Read these off the table that follows.
1) Give the entry just left of -0.049.
2) Give the entry just right of 0.030.
3) Give the entry just left of -0.139.
[[ 0.075 -0.235 -0.177  0.024  0.193 -0.012 -0.100 -0.209  0.178  0.168
   0.156  0.235  0.137]
 [-0.018 -0.243  0.119  0.072  0.257  0.035  0.171  0.220 -0.090  0.072
  -0.167  0.084  0.210]
 [ 0.223  0.082 -0.235 -0.154  0.028 -0.100 -0.243 -0.186 -0.152 -0.232
   0.252  0.216  0.156]
 [-0.233  0.108  0.250 -0.006 -0.217 -0.032  0.249 -0.086  0.043 -0.025
  -0.127  0.039 -0.049]
 [ 0.032 -0.020 -0.184 -0.149 -0.089  0.232 -0.234 -0.009 -0.212  0.258
  -0.069  0.099  0.128]
 [-0.080  0.100  0.195  0.144 -0.163  0.152  0.089  0.027 -0.168 -0.084
   0.254 -0.118  0.179]
 [-0.223  0.156 -0.074 -0.032 -0.226 -0.156 -0.184  0.183  0.005 -0.012
   0.099  0.058  0.236]
 [-0.227  0.181 -0.180  0.105 -0.170 -0.091  0.103 -0.078  0.221  0.019
   0.122 -0.065 -0.079]
 [-0.108 -0.091 -0.181  0.132  0.193  0.127  0.075  0.129 -0.011 -0.028
  -0.043  0.066 -0.151]
 [ 0.173 -0.160 -0.126 -0.210  0.120 -0.180 -0.221  0.199  0.206  0.235
  -0.207 -0.139  0.070]
 [ 0.102  0.075 -0.144  0.030  0.069 -0.237 -0.171  0.110  0.248  0.043
   0.167  0.099 -0.166]
 [-0.136  0.173 -0.162 -0.176  0.066 -0.237 -0.176  0.186  0.236  0.181
   0.118  0.092  0.211]
 [ 0.149  0.161  0.069  0.068  0.226 -0.175 -0.120 -0.046 -0.177  0.221
   0.159  0.233  0.241]
 [-0.168 -0.048  0.073 -0.124  0.051 -0.159  0.019  0.042  0.249  0.213
   0.216 -0.121 -0.141]]
1) 0.039
2) 0.069
3) -0.207

grid =
54	15	4	-54	12
54	-24	18	-2	-35
The last entry of the smallest entry's row is 12
The last entry, reading row by row is -35
Give the fourth entry from the end, reading row by row.
Answer: -24
Give the entry just left of -35.
Answer: -2

X =
[[-15 -46  47 -41  -9  39 -45 -13  11  13  13   0 -25]
 [  5 -46 -30  12  -9  18 -24 -35  -9   6 -38  11 -30]
 [ 23 -46  15  -4 -38  47 -11 -15 -16  28 -53   4 -37]
 [ 52 -14  27 -17   1 -24  50  17  38  16 -30 -49  30]
 [-50 -31   5  26 -26  13  31   4  31  46  53  16  14]
 [-30   9  10 -22  -2  25  -7 -28  -7  49  54  48 -37]
 [-38 -25  13  43  11   8  49  43 -18 -51  -7 -30  51]
 [  3  -4  20  50  44 -35  38  15  35  35 -30   4 -11]
 [ 22  54  -5 -36 -34 -12  15  52 -21  38 -11  20  20]
 [-18 -10  14   4  43  42  -3 -52   2  31  44  18 -42]
 [  6 -55  40 -19   4  -4 -35 -41  26 -18  10 -39 -20]]
Indices start at 1.
The entry in the bottom-left corner: 6
The top entry of the column that holds the smallest entry? -46
The entry at row 2, column 3? -30
The entry in the top-left corner? -15
The entry just right of 3? -4
The entry in row 3 and column 1? 23
The entry just right of the centre entry? -28
The entry at row 2, column 1? 5
The entry in row 1 and column 3? 47
The bottom-right entry -> -20
The entry directly above -3? 15
The entry in row 2 and column 2? -46
The top-right entry is -25
The entry directly above 28? 6
The entry just left of -5 -> 54
The bottom entry of the column that holds the smallest entry -> -55
The entry just right of 17? 38
The entry in row 3 and column 3? 15
The entry just left of -17? 27
The entry just left of the centre entry is 25
The entry directly above the smallest entry -> -10
The entry directly above 1 is -38

Questions about the matrix below. Counting starts at 1.
1) Which number is the bottom-left entry?
2) Which number is the entry in row 2 and column 1?
3) Which number is the entry in row 1 and column 3?
4) Which number is the entry at row 3, column 1?
5) Which number is the entry in row 3 and column 3?
6) Which number is the entry at row 3, column 2?
7) Which number is the entry in the top-left corner?
8) Which number is the entry directly below the smallest entry?
[[636 634 689 580 666 689 605 636 651 621 667 564 594 549 708 691]
 [644 637 664 620 673 673 638 635 644 634 657 613 633 610 669 663]
 [665 689 641 671 590 596 608 700 691 671 631 622 609 660 657 651]
 [654 652 644 650 658 642 641 651 655 646 642 627 638 649 646 643]
 [697 850 679 832 238 482 622 922 805 850 675 919 672 812 712 738]
 [662 790 747 722 310 596 618 854 761 798 728 866 657 674 787 800]
 [687 619 497 720 825 552 666 580 628 597 525 525 646 784 465 465]
 [648 684 694 614 566 640 579 704 694 664 666 597 578 573 727 712]
 [632 573 644 495 826 689 534 549 627 523 605 313 490 456 674 627]
 [695 757 600 787 478 503 634 784 736 746 608 748 656 802 608 622]
 [642 631 665 592 689 672 608 627 648 615 648 550 595 572 680 663]
 [662 716 674 636 520 583 539 744 729 678 638 561 538 588 720 699]
 [604 560 732 445 788 785 562 547 607 535 687 401 527 382 765 723]
 [644 644 670 611 656 667 619 646 655 635 657 594 613 593 683 673]
 [760 787 396 798 588 241 406 793 826 653 368 245 375 812 449 404]]
1) 760
2) 644
3) 689
4) 665
5) 641
6) 689
7) 636
8) 310

Read these off the table that follows. Indices start at 1.
1) What is the entry directly below -27?
2) What is the entry at row 1, column 1?
3) What is the top-right entry?
4) What is the entry at row 1, column 2?
5) What is the entry at row 1, column 3?
6) What is the entry in the bottom-left corner?
7) What is the top entry of the column that holds the largest entry?
8) What is the entry at row 2, column 1?
array([[-56, -40, -18, -41, -27,   3],
       [ 12, -20, -12, -11,  48,  -2],
       [  8,  12, -34,  26,  47, -19]])
1) 48
2) -56
3) 3
4) -40
5) -18
6) 8
7) -27
8) 12
